Each path below is one point turned by a fixed rotation once a step. After each direction that follows a path, write how fast that rotation turns it, in degrees each step (0 if it stays still).
Each turn is a multiple of 5 degrees from 10 to 175, or 0.
Each row of a path follows its step; steps can be skipped.
Path 1:
step 0: [1, -38, 42, -8, -42, -21, 1, -8, 55, -6, 19, 38, 1, -26, 17, 33, 32, -42, 0, 23, 31, 12, -3, 12, 35, -29, 26, 73, 23]
step 1: [-41, -8, -1, -7, -10, -2, 5, -60, -4, -15, -6, 63, 55, -20, -35, 12, 4, -52, 45, 8, -48, 30, 16, -10, -8, 27, -3, 45, -12]
step 2: [4, 32, -29, -43, 27, 15, 0, -11, -26, 1, 10, 20, 14, -39, -31, -20, -18, -18, 46, 23, -53, -14, 16, -10, 4, 25, -51, -48, 58]
step 3: [72, 39, -17, -30, 43, -17, -9, 23, 5, 35, 41, -39, 23, -11, 16, -4, 24, 40, 9, 19, -12, -6, -37, -36, 20, -22, -52, -13, 0]
step 4: [16, 26, -22, 15, 3, 13, -5, -5, 69, 37, 9, -18, 35, 5, 33, -19, -6, -1, -9, 17, 19, -56, -31, -8, 25, -63, 45, 37, -42]
step 5: [-39, -12, 5, 36, -2, -26, 4, 4, 31, -25, 7, 35, -8, 10, 11, 39, -55, -28, 19, 53, 0, -52, 18, 11, -45, -40, 24, 53, -9]
step 6: [-32, -19, -12, 1, 14, -16, 0, 3, -43, -42, -18, 42, 29, 14, 8, 10, 4, -12, -20, 37, -6, -37, 59, 1, -13, 45, -77, 36, -2]
step 7: [1, 17, 14, -33, 21, 0, -27, 0, -3, 20, -25, 5, 7, -31, 38, -45, 49, -1, -53, -9, -32, -3, 27, -12, 5, 21, -50, 4, 82]
step 8: [8, 50, 30, -6, 42, -28, -21, 2, 5, 54, 10, -20, 25, 15, 4, -32, 45, 17, -17, -11, -63, 33, -28, -19, -37, -27, 46, 9, -1]
step 9: [-15, 58, -12, -12, 16, 2, 5, 39, 6, 18, -1, 3, 7, 54, -53, -10, -15, -26, -6, 15, -14, -52, -21, 28, -17, -32, 58, -31, -49]
step 10: [12, 1, -13, -30, 18, -13, -10, 54, 9, -36, -29, 25, -50, 31, -12, 51, -26, -28, -18, 14, 49, -27, -2, 28, -27, -46, -54, 1, -20]
Speeds:
[-11, -6, 12, 20, -13, 0, -23, -17, -7, 4, 13, 13, 3, 3, 12, 20, 7, -1, -17, 5, -3, -3, 19, 6, 11, -1, -4, -10, 5]
60
[9, -12, 3, -22, 8, 4, -11, -8, 11, -7, 11, -2, -15, 20, 7, 11, -6, -7, 5, 2, 13, -16, 7, 14, 0, 8, 17, 16, -15]
70
[5, -8, -1, 4, 3, -4, 7, 22, -19, -10, 8, 0, -4, 4, -22, 5, 1, 9, 9, 26, -7, -19, 10, 5, 3, 13, 2, -18, 2]
100
[9, 11, -11, -2, -17, 6, 22, -3, 3, -10, 16, -15, 1, 1, 19, 1, 25, 3, -8, 10, -12, 3, -1, 16, -8, -9, 13, -3, 0]
80
[-9, 3, -14, -3, -8, 25, 2, -6, 4, 2, -14, 2, 12, -1, -3, -25, -2, -10, -8, -5, 5, -23, 8, 9, 21, 7, 10, -12, 0]
145
[-16, 4, 16, -22, -11, -24, -9, 5, -8, -17, 3, -12, 18, 1, -4, -9, 3, -7, -11, -2, 18, 1, 2, -6, -8, -1, 13, -7, 8]
40
Path 2:
step 0: [21, -9, -63, -38, 5, -32, -16, 8, 20, -1, -14, 2, 24, 1, 51, 7, -22, -19, -32, 21, -22, 46, 6, -48, -23, -28, -40, 30, -49]
step 1: [77, -4, -38, 12, 5, 36, 11, 30, 7, 1, -1, 37, -36, 1, 14, 17, 31, 3, -31, 16, -6, -10, -70, -5, -55, 18, 13, -1, -31]
step 2: [3, 8, -56, -32, -27, 35, 59, -6, -32, 9, 18, -23, 11, -18, -2, 44, -5, -18, 41, 4, -52, -31, 8, -12, -49, 43, 25, 9, 3]
step 3: [-27, 47, -35, -15, -42, -3, -2, -3, -23, 15, -10, -20, 15, 8, -20, 2, 49, 6, 8, 34, 4, 14, 29, 8, -45, -19, -45, 62, -63]
step 4: [0, 12, -22, -45, 14, 6, 19, 25, 51, -8, 16, 68, 40, 36, 28, 36, 27, -5, -50, 9, 35, 13, 5, -30, -29, 26, 1, 30, -35]
step 5: [39, -6, -78, -36, -6, 12, 22, 53, 16, -13, -22, -3, 18, -4, 27, -23, -15, 4, 42, -15, -2, -2, -62, 0, -30, 44, -30, -11, -19]
step 6: [29, -3, -50, 21, -13, 39, 34, 5, -57, 27, 34, 7, 8, 16, -13, 1, 20, 30, 13, 38, 21, -31, 14, 33, -54, 29, -22, 25, 24]
step 7: [-36, 68, -23, -52, -32, -5, 32, -33, 18, 12, 25, 4, 32, 34, 10, 42, 3, 32, 18, 30, -11, -2, 9, 37, 19, 30, -2, 36, -26]
step 8: [-6, 8, -19, -37, 12, 7, -24, 44, 21, -57, -36, -2, 37, 36, 29, -10, -24, 24, 3, 62, 47, 6, 0, -10, -22, 1, -30, 31, -42]
step 9: [36, -28, -49, -10, 30, -13, 28, 4, 17, 12, 9, 69, -26, 0, 34, 1, 4, 36, 18, 52, 15, -4, -23, -11, -19, 48, -33, -36, 6]
step 10: [-10, -17, -44, -7, -35, 8, -7, 7, -13, -5, 44, -30, -19, 6, -22, 34, -22, 21, 39, 39, -20, -45, -62, 33, -2, 54, -7, 36, 18]
Speeds:
[14, -21, -11, 3, 24, 0, -16, -1, 10, -2, 6, -4, 10, -6, 1, 5, 9, -12, -9, -3, 7, 9, -11, -5, 12, 19, -20, -13, -8]
85
[1, -12, -2, 11, -10, 1, -14, 9, -27, -6, -8, -8, 4, -11, 15, 0, -4, 13, 5, -1, 12, 20, 9, 3, -14, -17, -19, -3, -6]
135
[0, -3, 17, 2, -2, -7, 10, -11, 4, 8, 2, -4, 22, 14, 4, -15, -13, 25, 10, 2, 23, -12, -6, 3, 0, 18, -10, -4, -3]
25
[-4, 2, 7, 5, -15, 2, 1, -14, -5, -6, -5, 29, 2, -6, 10, 35, 10, 6, -7, -13, 10, -8, -10, 6, 5, 3, -1, -10, 5]
135
[5, -25, 6, -4, -8, 15, 18, 20, 4, 6, -21, 19, 1, 2, -8, -6, -16, 2, -13, 6, -12, 4, -8, 3, 8, -3, -7, -6, -3]
90
Path 3:
step 0: [39, -29, 15, -27, -16, 22, 5, 18, -17, -11, -9, -1, 37, 34, -25, -7, -58, 21, -1, -38, -15, 11, -17, -48, 19, -28, 52, -7, -51]
step 1: [55, 27, 9, -36, -6, 27, 12, -15, -1, -54, 10, -40, -39, 13, -23, -7, 16, 13, 41, -37, 15, -20, -3, 45, -3, -59, -24, -2, 32]
step 2: [47, 35, -30, -29, -18, 11, 32, -48, -32, -10, 36, 0, 22, 13, -35, 11, -23, 15, 3, 55, 8, -27, 3, -39, 8, 45, -14, 33, -21]
step 3: [14, -21, 26, -12, 4, -52, -47, -43, 16, 24, 26, -36, -17, 50, -55, -56, -6, 25, 5, -22, 0, 6, 50, 3, -5, -3, 14, 7, -2]
step 4: [69, 41, -21, -22, 11, -11, -7, 39, -2, -26, -24, -1, -17, 55, 48, -24, -34, -18, 21, 26, -22, 10, 24, -15, -20, -14, 9, 18, -41]
step 5: [27, -20, -24, -31, 10, 65, -8, -21, 33, -5, 13, -75, 18, 23, -11, 7, -29, 17, -23, -14, -22, -36, 10, -6, 45, -23, 29, -28, -3]
step 6: [60, 3, -2, -34, 11, 1, 16, -62, -23, -8, -6, 3, -47, 41, -7, 51, -8, -17, 26, -54, 14, 5, -12, 28, -20, 31, -18, 18, -14]
step 7: [34, 44, 15, -12, -45, 19, -40, -24, -22, 11, 13, -10, 12, 30, -3, -45, 10, 49, -2, 43, -7, -38, -5, 29, 17, 49, 5, -22, -35]
step 8: [63, -73, 8, -17, 43, -23, -2, 16, -17, 18, 17, -6, -2, 46, -6, -27, -31, -23, -1, 16, -3, -22, 64, 15, -3, 11, -24, -11, 25]
step 9: [-1, 35, -30, 9, 41, 15, -3, -25, 13, -21, -37, -4, -7, 45, 21, -43, -65, -7, 14, -12, -3, -54, -22, -5, -33, 10, 46, -23, -22]
step 10: [30, 13, 24, 16, 25, 64, 1, 9, 13, 17, -13, -51, -49, 39, -32, 31, 6, -6, 6, -4, -23, -10, 14, -10, 47, 15, -56, -31, -19]
Speeds:
[-9, -3, 4, 5, -17, -12, -4, -12, -10, 8, 12, 13, -11, 1, -4, -1, 20, 5, -4, 6, -2, 3, 29, 4, 1, 16, 1, 3, -26]
85
[1, 6, 7, 6, -25, 8, -11, -9, -4, -5, 4, 3, 5, -10, 7, -8, -15, -20, -11, 9, 3, -14, -17, -20, 4, 6, 20, 0, -11]
155
[11, -6, 7, -8, -19, -13, -7, -7, -3, 9, -19, -3, 8, -19, 3, 19, -2, 17, 20, 1, 8, -23, 2, -4, -3, -1, -12, -2, 4]
70
[17, 8, 0, 4, 26, -21, 8, -4, -7, -13, -3, 14, -6, -14, 9, 15, -5, -2, -9, 12, -1, -6, -9, 12, -4, -4, 6, 15, -17]
155
[-2, 17, 7, 1, 19, 10, -16, 3, 13, 3, -4, 1, 1, -12, -11, -8, -5, -3, -9, 1, 10, -8, 24, -19, -26, 2, -10, 11, -1]
60
[-6, 10, 9, -2, -8, -1, 3, -11, -8, 3, -17, 11, -22, 12, 9, -9, 6, -5, 8, -17, -1, -5, 0, 8, -20, -12, 20, 14, 17]
135
[-13, -5, 0, -2, -6, 4, 37, -8, 20, -15, 8, -14, 1, -3, 3, 7, -3, -10, 5, 4, -1, -16, 11, 6, -19, 2, 2, -9, -6]
95
Path 4:
step 0: [-18, -49, 31, 25, -17, -28, -5, -21, -6, -15, 30, 39, 10, 12, 26, -8, -68, -6, 16, 35, -31, 31, 14, -9, 11, -69, -8, 4, -24]
step 1: [-2, -72, 62, -46, 6, 41, 6, 41, -1, -28, 20, 3, -23, -12, 36, -10, 6, -7, -9, 32, -32, -5, 39, -15, -35, -14, 5, -14, 16]
step 2: [6, -35, 36, -13, 37, -45, 56, 31, 8, 38, -13, 0, -20, -11, -36, 14, -16, 24, 40, 52, -36, 14, -10, -8, -6, -45, 7, -9, -4]
step 3: [21, -31, 27, 1, -3, -20, 0, -1, 31, -28, 2, 17, 40, 33, 15, -25, -55, -6, 36, 6, -40, -1, 70, 16, 0, -61, 12, -5, -14]
step 4: [-31, -71, 65, -17, -40, -3, 15, 35, -23, -1, -2, -11, -13, -32, 16, 5, -13, 21, -31, 24, -18, -1, 44, -22, 1, -39, -27, 16, 3]
step 5: [41, -22, 40, -44, 28, -21, 10, 39, -20, 22, 15, 15, 2, -1, 8, -16, -22, -3, 40, 86, -51, 14, -12, 5, 5, -12, 1, 3, 17]
step 6: [21, -50, 36, 5, 8, -23, 2, 4, 12, -12, -3, -1, 19, 9, -52, 21, -15, -52, 14, 4, -41, -24, 63, -5, -13, -67, 25, -14, -6]
step 7: [-28, -57, 41, -41, -48, -21, 22, 40, -2, 11, 6, 1, -10, 2, -1, -9, -53, 38, 14, -3, -42, -4, 44, 9, 9, 4, -11, 38, -23]
step 8: [39, -9, 36, -26, 16, -19, -2, 51, -7, 7, -20, -39, 30, -13, 27, -7, 3, 1, 1, 75, -41, -14, 32, 14, 19, -36, -29, 8, 33]
step 9: [2, -33, 47, -8, -19, -33, -27, -15, -27, 13, 8, 26, 13, 2, -53, 25, -41, -52, 1, 28, -54, 11, 2, -6, 13, -53, 1, 17, 0]
step 10: [13, -58, 46, -51, -18, 3, -13, 42, 3, -13, 6, -6, -20, 8, -10, -17, -8, -18, 22, -4, -49, -29, 61, 28, -6, 33, 16, 27, -14]
Speeds:
[1, -4, -1, 9, 2, 0, -16, -37, 4, 10, 13, 13, 25, 3, 0, 16, 2, -5, 7, -5, -10, -1, 13, 1, -7, -7, -7, -6, -5]
120
[-14, -6, -24, 9, -6, -4, 2, 4, 2, -3, 19, -7, 7, -7, 27, -3, -10, 7, -21, 9, -1, -4, 9, 9, 20, -6, -13, 3, 0]
95
[-3, -11, -22, -6, 15, 2, 16, 11, 12, 2, 24, -3, -10, 1, -14, 17, -1, -9, 4, -6, -14, -14, -2, 5, -9, 10, 14, -10, -9]
85
[-4, -4, 16, 17, -17, 1, -1, 8, -4, -25, 9, 7, -2, 2, 1, -2, 0, -10, 4, -9, 6, -14, -1, 5, -8, 6, -12, 4, -35]
115
[-8, -4, 1, 4, -4, -4, 14, -7, -18, 16, 0, 0, -11, -3, -24, 10, -12, 8, -10, -5, -3, 23, -8, -4, 15, -3, -16, -8, -18]
155
Path 5:
step 0: [-11, 51, 31, 14, -1, -14, -15, 16, 25, 7, 6, -17, 24, -18, -12, 8, 37, -18, -48, 16, -41, 15, -24, -44, 1, -71, -10, 44, 6]
step 1: [1, 2, -31, 35, -4, -38, -14, -58, 29, -18, 31, -31, 43, -24, -4, -14, 12, -39, 6, 25, -27, -39, 22, 35, 35, 13, 30, 17, 34]
step 2: [3, -2, -29, -41, 0, 12, 16, -10, 8, 26, -15, -56, 48, 5, 67, 7, 32, -54, 9, 2, -2, 16, 8, 7, -26, 24, -43, -23, -12]
step 3: [-24, 42, -17, 20, 1, -24, 43, 45, -49, 8, 11, -6, -45, -20, 47, 8, -10, 2, 28, 15, -63, -19, 18, 3, 3, 19, -22, -15, -2]
step 4: [-30, -34, -48, -29, 14, 20, 12, -16, -14, 5, -53, 74, -10, -24, 32, -8, 6, 24, -26, -11, -10, -37, 17, -6, 17, 39, 21, 3, 22]
step 5: [12, -35, -33, -37, -7, 28, 22, -4, -39, -14, -21, -6, -19, 71, -17, 4, -40, 16, -13, 1, -19, -6, -73, -20, -3, -31, -18, 11, -8]
step 6: [16, 13, 2, 38, 31, -14, 60, -31, -22, 49, 30, 27, 1, -4, -44, -11, -35, 32, -7, 11, 49, 1, -30, -17, 1, 13, 22, 29, -28]
step 7: [50, -52, -25, 2, -17, 15, -13, -9, 5, -8, 19, 9, -5, -49, -44, -4, 3, 35, 0, -4, 50, 65, 8, 5, 2, 2, -35, -33, 24]
step 8: [8, -7, 55, -18, 7, 15, -21, 21, 16, 5, 25, -8, 17, -16, -39, 35, -16, 2, 56, -54, -41, 41, -15, -10, -16, -15, 27, -29, -40]
step 9: [-12, 44, 35, -6, 36, -23, -38, -13, 83, 6, 15, 35, -12, 17, -4, 10, 10, 35, 8, 42, -8, 11, 52, -15, 21, -25, -2, -7, 6]
step 10: [16, 9, -7, -14, -45, 49, -43, 8, 47, -21, -15, -33, 27, 17, -25, -42, -2, -6, 15, 11, -2, -65, 49, 11, -3, -5, -7, 12, -3]
Speeds:
[6, 1, 8, -13, -1, 2, 0, -9, 20, 19, 9, -3, -5, -17, -10, 17, 10, -20, 13, 10, -8, -10, 8, 10, -7, -20, -3, -3, 12]
45
[-9, 16, 0, 1, 0, -18, 24, 6, 9, -20, 5, 0, -8, -3, -9, 7, 0, -10, 0, -2, -4, -4, -10, -20, -21, -7, 1, -10, -22]
130
[4, 2, -15, 7, 5, -7, -11, -6, 0, 3, 24, 0, 11, -17, 17, -2, -14, -14, 2, -6, 4, 22, -7, 13, 2, -2, -2, -19, -15]
65
[-15, -2, -7, 15, 8, 2, -18, 11, 4, 8, -5, 15, -11, 0, -3, 12, 7, 9, -10, -24, -25, 7, 2, 3, -19, -2, 0, -9, 9]
80
[8, -9, 12, -13, 30, 6, -6, -8, -3, -19, 0, -13, -8, -13, 6, 8, -11, -3, -20, -5, -12, -3, 3, -12, 13, -6, 16, -1, 4]
90
[-4, 17, 9, -8, -2, -13, -1, -15, -18, 6, 28, 13, -7, 3, -3, -17, 12, 7, -9, 11, -6, 2, 8, -2, -5, 8, 19, -7, 12]
130
